In the rows, zero is written as 128.
Turns, then the turns between two rows, first turn first; the first pair answered:
W (before |-> after):
| 104 | 117 | 134 |  77 | 129 | 119 | 107 | 128 | 145 | 114 | 135 | 128 | 110 | 112 | 130 | 128 | 110 | 116 | 122 | 135 | 138 | 110 | 131 | 113 | 138 | |-> | 105 | 129 | 151 |  94 | 128 | 113 | 118 | 128 | 134 | 112 | 162 | 136 | 120 | 118 | 150 | 126 | 127 | 120 | 127 | 135 | 136 | 107 | 119 | 109 | 149 |
| 123 | 130 | 128 | 128 | 139 | 129 | 121 | 114 | 123 | 114 | 141 | 125 | 130 | 138 | 142 | 121 | 138 | 123 | 131 | 130 | 135 | 131 | 131 | 114 | 132 | |-> | 122 | 134 | 126 | 136 | 137 | 126 | 124 | 117 | 119 | 124 | 138 | 131 | 130 | 141 | 139 | 118 | 139 | 121 | 137 | 128 | 129 | 134 | 134 | 123 | 131 |
| 108 | 130 |  96 | 123 | 129 | 122 | 131 | 118 | 151 | 153 |  99 | 118 | 124 | 124 | 113 | 123 | 136 | 112 | 151 | 101 | 120 | 139 | 167 | 132 | 120 | |-> | 109 | 118 |  98 |  97 | 131 | 138 | 127 | 112 | 161 | 131 | 113 | 111 | 112 | 115 | 114 | 132 | 131 | 111 | 137 | 112 | 129 | 133 | 157 | 106 | 120 |
| 125 | 100 | 121 | 143 | 149 | 100 | 122 | 160 | 136 | 110 | 143 | 178 | 110 | 139 | 130 | 149 | 151 |  91 | 127 | 154 | 101 | 141 | 126 | 141 | 137 | |-> | 127 |  94 | 118 | 140 | 149 | 100 | 115 | 159 | 138 | 110 | 134 | 178 | 106 | 138 | 126 | 151 | 147 |  90 | 129 | 152 | 101 | 143 | 129 | 146 | 133 |
P (before |-> after):
| 140 | 140 | 143 |  99 | 115 | 140 | 136 | 142 | 117 | 107 | 149 | 136 | 118 | 120 | 131 | 137 | 123 | 110 | 108 | 138 | 123 | 120 |  95 | 114 | 136 | |-> | 153 | 129 | 138 |  91 | 121 | 146 | 130 | 143 | 119 | 110 | 125 | 117 | 115 | 111 | 115 | 143 | 110 | 124 | 102 | 133 | 125 | 122 | 106 | 118 | 120 |
| 135 | 101 | 113 | 102 | 151 | 166 | 103 | 124 | 145 | 109 | 132 | 107 | 109 | 107 | 102 | 142 | 110 | 125 | 112 | 131 | 139 | 136 | 128 | 110 | 107 | |-> | 100 | 112 | 106 |  96 | 139 | 136 | 101 | 129 | 155 | 103 | 134 | 140 | 106 | 121 | 108 | 121 | 116 | 103 | 137 | 146 | 126 | 145 | 110 | 124 | 130 |
| 144 | 116 | 140 | 118 | 131 | 125 | 108 | 129 | 130 | 131 | 136 | 121 | 120 | 123 | 129 | 133 | 115 | 124 | 126 | 120 | 152 | 113 | 124 | 108 | 108 | |-> | 128 | 116 | 134 | 112 | 124 | 109 | 102 | 133 | 138 | 128 | 126 | 135 | 121 | 126 | 128 | 122 | 112 | 115 | 136 | 127 | 146 | 119 | 119 | 120 | 116 |
| 116 | 132 | 128 | 129 | 127 | 104 | 129 | 117 | 129 | 141 | 130 | 141 | 116 | 129 | 122 | 107 | 129 | 124 | 139 | 116 | 144 | 134 | 132 | 162 | 132 | |-> | 127 | 135 | 142 | 140 | 135 | 119 | 142 | 109 | 115 | 137 | 159 | 132 | 124 | 133 | 135 | 119 | 141 | 130 | 128 | 111 | 149 | 128 | 125 | 148 | 130 |
T (before |-> after):
| 105 | 121 | 120 |  92 | 134 | 149 | 129 | 104 | 140 | 119 | 134 |  93 | 127 | 122 | 109 | 128 | 123 | 129 | 136 | 120 | 142 | 132 | 133 | 109 | 126 | |-> | 116 | 143 | 123 | 144 | 133 | 124 | 133 | 128 | 110 | 124 | 158 | 154 | 131 | 147 | 136 | 131 | 157 | 106 | 135 | 132 | 102 | 140 | 113 | 126 | 148 |
| 115 | 130 | 134 | 137 | 121 | 123 | 135 | 110 | 130 | 143 | 125 | 124 | 129 | 124 | 127 | 104 | 123 | 129 | 135 | 123 | 121 | 133 | 134 | 141 | 123 | |-> | 114 | 134 | 136 | 132 | 126 | 123 | 138 | 108 | 130 | 136 | 128 | 124 | 131 | 125 | 127 | 104 | 125 | 130 | 137 | 127 | 125 | 133 | 132 | 136 | 126 |
| 122 | 112 | 131 |  98 | 131 | 143 | 122 | 120 | 150 | 104 | 142 | 113 | 111 | 109 | 123 | 129 | 136 | 125 | 129 | 143 | 143 | 121 | 125 | 106 | 132 | |-> | 142 | 127 | 126 | 149 | 131 | 126 | 122 | 140 | 117 | 124 | 140 | 159 | 119 | 131 | 137 | 133 | 156 | 111 | 120 | 145 | 104 | 129 | 117 | 127 | 137 |
F (before |-> after):
| 145 | 111 |  94 | 155 | 138 | 134 | 122 | 134 | 118 | 131 |  91 | 149 | 129 | 128 | 102 | 137 | 128 | 109 | 110 | 117 | 103 | 153 | 146 | 132 | 104 | |-> | 131 | 119 | 110 | 146 | 149 | 168 | 150 | 108 | 108 | 106 | 150 | 123 | 133 | 127 | 119 | 152 | 143 | 101 | 108 | 106 | 135 | 146 | 132 |  95 | 108 |
|  94 | 125 | 126 | 165 | 143 | 126 | 130 | 124 | 113 | 125 | 142 | 152 | 116 | 137 | 122 | 139 | 145 | 107 | 124 | 113 | 116 | 144 | 132 | 135 | 132 | |-> | 101 | 132 | 142 | 171 | 141 | 124 | 139 | 120 | 108 | 127 | 155 | 142 | 123 | 133 | 135 | 140 | 147 | 126 | 129 | 114 | 120 | 133 | 127 | 132 | 136 |
| 148 | 123 | 167 | 128 | 122 | 176 | 141 | 107 | 142 | 156 | 178 |  80 | 135 | 128 | 152 | 118 | 127 | 147 | 131 | 133 | 178 | 124 | 132 |  94 | 140 | |-> | 177 | 115 | 152 | 150 | 102 | 129 | 103 | 148 | 146 | 195 |  94 | 115 | 132 | 128 | 135 |  99 | 107 | 165 | 133 | 148 | 137 | 119 | 149 | 141 | 137 |
| 125 | 148 | 158 | 157 | 122 | 123 | 162 | 124 | 110 | 136 | 161 | 125 | 150 | 135 | 162 | 124 | 144 | 140 | 146 | 124 | 133 | 120 | 120 | 126 | 149 | |-> | 126 | 134 | 124 | 159 | 115 |  94 | 128 | 145 | 118 | 155 |  97 | 159 | 137 | 138 | 138 | 114 | 130 | 129 | 145 | 134 | 100 | 133 | 137 | 158 | 141 |
Now pairs of rows:
Between the rows of a pair lie 2 to 4 turns.
| 131 | 120 | 131 |  89 | 123 | 137 | 149 | 109 | 130 |  82 | 152 | 101 | 118 | 133 | 158 | 128 | 118 | 112 | 134 | 131 | 159 | 150 | 114 | 117 | 137 | |-> | 131 | 141 | 131 | 139 | 116 | 112 | 159 | 122 | 102 | 116 | 140 | 122 | 142 | 151 | 167 | 106 | 136 | 115 | 156 | 113 | 137 | 156 | 121 | 163 | 146 | | W W
| 144 | 168 | 144 | 170 | 125 | 126 | 126 | 117 | 125 | 131 | 172 | 160 | 157 | 130 | 138 | 144 | 163 | 127 | 122 | 135 | 100 | 130 | 121 | 143 | 146 | |-> | 145 | 136 |  97 | 143 | 128 | 126 |  95 | 121 | 144 | 145 |  94 | 153 | 139 | 122 |  95 | 141 | 133 | 117 | 115 | 124 |  90 | 147 | 153 | 170 | 118 | | W W
| 164 | 140 | 147 | 173 | 131 | 115 | 129 | 103 | 120 | 136 | 119 |  96 | 150 | 131 | 131 | 128 | 124 | 166 | 119 | 146 | 141 |  99 | 144 | 119 | 130 | |-> | 160 | 143 | 136 | 180 | 132 | 106 | 130 | 106 | 115 | 144 | 108 | 103 | 153 | 134 | 131 | 120 | 125 | 161 | 124 | 138 | 131 | 108 | 151 | 131 | 128 | | P P P W
| 154 | 145 | 124 | 165 | 139 | 135 | 148 | 140 | 107 | 121 | 131 | 136 | 125 | 129 | 141 | 121 | 106 | 128 | 120 | 137 | 129 | 131 | 136 | 122 | 125 | |-> | 129 | 151 | 129 | 148 | 130 | 116 | 147 | 138 | 128 | 118 | 126 | 143 | 124 | 130 | 144 | 100 |  94 | 131 | 146 | 148 | 138 | 129 | 126 | 128 | 142 | | T P P F
| 130 | 124 | 108 | 148 | 121 | 116 | 137 | 126 | 107 | 151 | 113 | 158 | 132 | 154 | 121 |  89 | 150 |  81 | 164 | 121 |  85 | 132 | 129 | 156 | 118 | |-> | 114 | 105 | 116 |  71 | 128 | 154 | 139 |  99 | 148 | 120 | 124 |  90 | 114 | 119 | 105 |  95 | 118 | 105 | 157 | 125 | 140 | 117 | 129 | 110 | 109 | | T W
| 137 | 158 | 143 | 157 | 133 | 109 | 129 | 120 | 142 | 131 | 128 | 127 | 128 | 134 | 158 | 110 | 151 | 136 | 167 | 114 | 130 | 126 | 123 | 135 | 125 | |-> | 166 | 140 | 129 | 153 | 145 | 132 | 119 | 122 | 138 | 135 | 107 | 110 | 120 | 120 | 138 | 130 | 144 | 139 | 139 | 103 | 127 | 124 | 143 | 131 |  95 | | F P P
| 112 | 144 | 152 | 137 | 104 | 120 | 120 | 104 | 111 | 116 | 177 | 119 | 130 | 114 | 153 | 126 | 128 | 138 | 129 | 128 | 157 | 118 | 109 | 100 | 147 | |-> |  97 | 129 | 111 | 128 | 102 |  92 |  88 | 121 | 127 | 114 | 128 | 165 | 104 | 128 | 130 | 116 | 120 |  96 | 134 | 143 | 122 | 140 | 115 | 126 | 143 | | F T F T
| 133 | 120 | 105 | 130 | 137 | 151 | 110 | 131 | 131 | 126 | 138 | 143 | 122 | 124 | 109 | 159 | 142 | 101 |  99 | 138 | 121 | 133 | 114 | 120 | 119 | |-> | 143 | 141 | 139 | 166 | 128 | 141 | 134 | 136 | 110 | 143 | 152 | 136 | 146 | 128 | 133 | 152 | 151 | 130 | 115 | 131 | 127 | 122 | 117 | 130 | 130 | | F W
| 125 | 131 | 119 | 123 | 134 | 101 | 114 | 133 | 137 | 121 | 104 | 154 | 128 | 128 | 125 | 116 | 127 | 114 | 135 | 143 | 107 | 137 | 131 | 137 | 141 | |-> | 112 | 141 | 125 | 124 | 141 | 124 | 134 | 114 | 126 | 108 | 148 | 145 | 134 | 135 | 135 | 121 | 142 | 100 | 142 | 136 | 124 | 141 | 121 | 122 | 145 | | F W
| 147 | 124 | 112 | 154 | 130 |  77 | 120 | 156 | 124 | 141 | 126 | 160 | 119 | 125 | 124 | 111 | 140 | 103 | 138 | 126 | 107 | 144 | 146 | 199 |  95 | |-> | 196 | 115 | 144 | 147 | 145 | 135 | 137 | 139 | 115 | 128 | 164 |  97 | 126 | 104 | 135 | 151 | 143 | 137 |  97 | 119 | 140 | 124 | 147 | 148 |  75 | | W P F P
| 128 | 125 | 118 | 128 | 114 | 104 | 117 | 141 | 140 | 147 |  90 | 139 | 131 | 122 | 113 | 109 | 105 | 133 | 133 | 140 | 120 | 127 | 141 | 150 | 130 | |-> | 118 | 136 | 132 | 127 | 134 | 149 | 152 | 114 | 121 | 113 | 172 | 116 | 139 | 123 | 135 | 139 | 140 | 118 | 120 | 127 | 144 | 128 | 122 | 105 | 133 | | F W P W
| 138 | 125 | 125 | 129 | 158 | 179 | 155 |  93 |  98 | 120 | 174 |  97 | 127 | 127 | 137 | 150 | 149 | 106 | 114 | 108 | 154 | 134 | 136 | 105 | 118 | |-> | 133 | 133 | 151 | 107 | 144 | 167 | 151 |  98 | 120 | 103 | 185 | 100 | 121 | 117 | 150 | 144 | 137 | 118 | 121 | 137 | 165 | 121 | 117 |  90 | 139 | | P W W
| 136 | 118 | 120 | 138 | 141 | 144 | 127 | 127 | 119 | 135 | 120 | 124 | 125 | 124 | 125 | 135 | 129 | 129 | 114 | 108 | 117 | 118 | 143 | 126 | 107 | |-> | 104 | 132 | 125 | 134 | 138 | 136 | 139 | 116 | 123 | 123 | 148 | 132 | 128 | 130 | 136 | 122 | 140 | 116 | 136 | 105 | 125 | 126 | 130 | 124 | 124 | | P F W
| 101 | 138 | 142 | 100 | 128 | 135 | 131 | 116 | 132 | 103 | 181 | 137 | 117 | 132 | 151 | 128 | 132 | 108 | 128 | 144 | 136 | 124 | 100 | 108 | 151 | |-> | 114 | 110 | 113 |  73 | 123 | 127 |  99 | 125 | 157 | 122 | 102 | 121 | 102 | 116 | 112 | 117 |  94 | 125 | 123 | 141 | 133 | 126 | 133 | 134 | 127 | | P P
| 135 | 108 | 114 | 110 | 132 | 144 | 118 | 118 | 141 | 106 | 121 | 131 | 113 | 120 | 110 | 144 | 120 | 121 | 118 | 122 | 132 | 134 | 123 | 140 | 113 | |-> | 129 | 132 | 151 | 123 | 123 | 137 | 139 | 116 | 132 | 101 | 160 | 133 | 129 | 123 | 137 | 136 | 133 | 137 | 131 | 126 | 143 | 119 | 108 | 133 | 135 | | P F
| 109 | 115 | 140 | 135 | 133 | 147 | 135 |  99 | 150 | 143 | 131 |  84 | 134 |  95 | 129 | 108 | 133 | 141 | 155 | 115 | 166 | 131 | 135 | 124 | 123 | |-> | 105 | 101 | 111 | 130 | 131 | 136 | 115 | 111 | 158 | 147 |  89 | 105 | 122 |  97 | 110 | 101 | 126 | 126 | 157 | 117 | 147 | 142 | 144 | 141 | 117 | | F F
| 133 | 110 | 136 | 112 | 137 | 126 | 129 | 149 | 150 |  79 | 148 | 143 | 113 | 159 | 133 | 123 | 153 | 114 | 119 | 149 | 135 | 106 | 129 | 108 | 135 | |-> | 137 | 100 | 135 |  99 | 135 | 128 | 122 | 147 | 166 |  81 | 123 | 120 | 110 | 147 | 120 | 124 | 136 | 129 | 116 | 147 | 145 |  99 | 140 | 108 | 127 | | P P F P
| 101 | 113 | 126 | 167 | 157 | 137 | 133 | 126 |  81 | 138 | 140 | 142 | 132 | 151 | 136 | 138 | 149 | 120 | 124 | 110 | 106 | 155 | 118 | 140 | 114 | |-> |  96 |  85 | 115 | 101 | 155 | 152 | 109 | 122 | 124 | 107 | 125 | 127 | 100 | 130 | 113 | 148 | 119 | 116 | 110 | 138 | 123 | 150 | 112 | 108 | 102 | | P P W W
| 130 | 128 | 131 | 136 | 112 | 112 | 186 | 104 | 120 | 105 | 217 | 111 | 163 | 142 | 150 | 113 | 132 | 117 | 132 | 104 | 142 | 140 |  85 | 126 | 140 | |-> | 103 | 126 | 126 | 112 |  99 |  83 | 167 | 114 | 145 | 102 | 191 | 135 | 152 | 141 | 141 |  93 | 117 | 106 | 154 | 124 | 137 | 145 |  79 | 140 | 153 | | P W P P
| 115 | 133 | 122 | 135 | 119 | 107 | 128 | 123 | 121 | 147 | 104 | 124 | 132 | 137 | 102 | 130 | 120 | 138 | 157 | 122 | 119 | 138 | 150 | 135 | 112 | |-> | 112 | 145 | 142 | 132 | 124 | 124 | 143 | 106 | 116 | 134 | 143 | 105 | 139 | 136 | 116 | 136 | 128 | 141 | 158 | 116 | 140 | 130 | 143 | 115 | 118 | | F F
| 141 | 131 | 112 | 128 | 121 | 132 | 101 | 150 | 128 | 121 |  81 | 130 | 128 | 130 | 103 | 117 | 121 | 117 | 115 | 147 | 116 | 107 | 130 | 149 | 126 | |-> | 114 | 150 | 127 | 135 | 121 | 132 | 119 | 141 | 117 | 101 | 142 | 152 | 134 | 150 | 130 | 118 | 144 |  97 | 127 | 153 | 118 | 112 | 104 | 133 | 147 | | P F
